W =
39,-42,-10,25,40,-60,39,-5,9,21,57,-7,29,43,-5,44
15,-38,-53,-59,-35,-4,20,-24,16,-35,11,34,-43,66,-20,-39
The third-last entry, reading row by row -> 66
What is the entry just right of 15? -38
The fourth-last entry, reading row by row: -43
What is the entry in the bottom-left corner? 15
The entry in the top-left corner: 39
What is the fifth entry in reading order? 40
What is the entry directly above -59? 25
The 2nd largest entry: 57
The entry directly above the largest entry -> 43
The top-right entry -> 44
The last entry, reading row by row: -39
The entry directly below the smallest entry is -4

Questions about the matrix below.
1) Give the first entry in reading order.
2) Give the entry just right of the smallest entry.
3) Give the entry just left of the smallest entry.
4) Give the 2nd smallest entry.
[[-29, -5, -17, -24, -50, 11, 48, -4], [-7, 7, 8, -8, -6, 1, -19, 6], [-24, -3, -20, -28, -60, 29, 35, -14], [-34, 22, 28, -37, -38, 25, 20, -3], [-30, 29, 21, -44, -41, 13, -22, 6], [-25, 29, 39, -46, -22, -6, -2, -7], [-32, 42, 42, -54, -51, -14, 24, 3], [4, 13, -4, -30, -8, 4, 22, -19], [-47, 6, 24, -34, -35, 35, 21, 17], [-10, 8, 2, -30, -14, 3, 13, -5], [-23, 14, 8, -41, -56, 24, 49, -6], [-16, 12, -12, -42, -65, 1, 15, -17], [-7, 12, 7, -20, 3, -14, -16, -6], [-20, 11, 19, -15, -18, 14, 14, -15], [4, 16, 18, -36, -9, -3, 31, -15], [-36, 1, -11, -15, -62, 21, 24, -19]]
1) -29
2) 1
3) -42
4) -62

Read these off the matrix that follows.
1) Report the first entry on the diagonal from the top-right corner.
2) Report the 2nd entry on the main diagonal.
3) Report the smallest entry in the first column.
4) Report the 1st entry in reading order.
5) Report the second entry on the diagonal from the top-right corner.
4,3,0,4,4,2,3,3,4,4,5,9
5,3,2,3,4,9,4,4,4,3,5,6
3,3,2,4,4,9,2,4,4,4,4,6
6,3,6,3,4,5,7,4,4,3,4,1
4,3,7,4,4,2,5,3,4,4,3,1
5,3,0,3,4,6,4,4,4,3,5,8
6,3,3,3,4,0,6,2,4,3,5,5
1) 9
2) 3
3) 3
4) 4
5) 5
